Families of rows that turns and mirrors carry onto each other, the same ones carrying the whole set onto itself: the rest of each named row's family, in list order
9 families of 4 rows
guzu: [ 38.3 -25.0  -2.6 -28.2  23.5 -27.0  -7.0  -5.2 -17.3]
bupak: [ 17.9 -20.7  16.1 -10.9  25.7 -19.0   4.8  34.2 -33.3]
nir: [-24.7  13.7 -21.7  -4.4   2.5 -31.5  19.8 -27.4   1.9]
Pib: [ 41.3 -21.9  16.5 -11.6  18.3 -17.0  -0.4  11.4  -8.3]
teno: [  8.9 -15.9  26.2  -2.0  27.5 -24.1  11.0  25.6 -43.0]
bega: [-12.7  19.9 -29.3 -11.5  -6.4 -30.4  11.9 -21.9   2.7]
zuru: [ 11.9   3.9  14.7 -24.2  23.7 -33.1   2.1  15.7 -55.2]
noper: [-35.2  16.5  -9.8  17.6  -3.2 -15.7   6.9  -2.4 -19.4]
nadu: [ 39.8 -24.4   5.4 -26.5  12.5 -23.7  -1.5   6.8 -23.1]
dova: [-13.2  12.6 -25.1   4.4   0.1 -14.3  14.1 -11.9  16.6]
gako: [ 43.0   1.5   4.0 -23.5  12.0 -29.6 -12.6  -2.7 -31.7]
Nak: [-16.6   5.6 -13.2  11.5 -17.5 -21.8  -3.4 -24.3  -3.3]
fuma: [ -8.7   1.3 -22.7   2.3 -19.0 -17.7  -9.6 -15.5   6.9]
lamib: [-30.5  28.3 -18.4  -6.5   5.5 -27.6  24.6  -3.9 -11.1]
Varo: [ 34.8 -31.5  12.9 -18.1  11.2 -24.8  -5.8  12.2 -15.6]
mutel: [ 10.6  -5.3  18.5 -17.8  43.5 -20.4  15.3  21.4 -37.0]
vaf: [ 30.0 -15.5  12.1 -33.4  32.4 -33.5   1.4  -0.2 -30.9]
Dav: [ 15.1 -14.7  16.2 -21.7  29.4 -33.5  -0.5   8.3 -51.9]
Nepi: [-39.0  18.4 -10.1  16.4   8.5 -20.9  10.8  -4.9 -11.2]
velo: [ 30.5  -3.6   3.9 -24.7  43.0 -24.2   2.8  13.5 -36.7]
Dip: [ -8.0  -2.6 -26.0   4.6   8.4 -15.6  12.5 -20.4  20.1]
vip: [ -8.1   9.6 -31.9  -4.3  -7.4 -30.0   3.4 -29.1   1.5]
dol: [  8.7 -32.6  11.1 -18.1  26.2 -23.7   8.2  27.6 -37.4]
sogo: [-41.0  14.6   2.1   8.9  -0.1 -16.3  13.9   8.3 -14.6]
vigum: [ -8.4  19.5  -9.6  13.5 -13.0 -19.0  -3.3 -20.1   2.2]
muled: [ 20.2 -11.5  19.5 -18.6  26.9 -20.3  12.9  27.6 -38.5]
buro: [ 17.8 -11.9  13.0 -17.9  49.4 -24.1   9.1   9.9 -38.4]
Letel: [-39.7  -1.9 -14.5   3.6  19.8 -20.1  28.8  -1.0  -3.6]
Zun: [ 43.0  -5.3   8.5 -13.5  25.4 -22.0 -11.3   1.4 -33.7]
zigel: [-40.1   2.3 -16.6  -2.8   3.9 -25.8  24.0  -4.1  -2.6]
fafoz: [-34.2  28.5  -7.2   5.7  12.6 -24.3  23.6  -1.5 -17.5]
nen: [-25.4  24.5 -28.6   3.3  11.0 -20.0  21.1 -12.5  -4.3]
gude: [-18.9   4.4 -23.6   9.2  -6.5 -25.3  -4.1 -26.2   4.2]
pizo: [ 39.5 -30.3   2.3  -8.1   8.1 -23.2 -10.8   2.5 -20.8]
zefaz: [ 36.5 -20.6   1.9 -23.5  37.4 -26.0  -2.0  -7.2 -24.9]
tumek: [-40.3   9.0 -15.0   6.8  -5.4 -26.3   6.4  -3.3 -27.1]

Which other rows belong to the same family as pizo? teno, fuma, sogo
Which other rows belong to the same family as nen? nir, vaf, velo
Which other rows belong to the same family as gude? nadu, Nepi, muled
Which other rows belong to the same family as Zun? dova, Dav, zigel
Which other rows belong to the same family as dol? Pib, vigum, tumek
Which other rows belong to the same family as Dip? zuru, gako, Letel
Which other rows belong to the same family as fafoz? guzu, mutel, vip

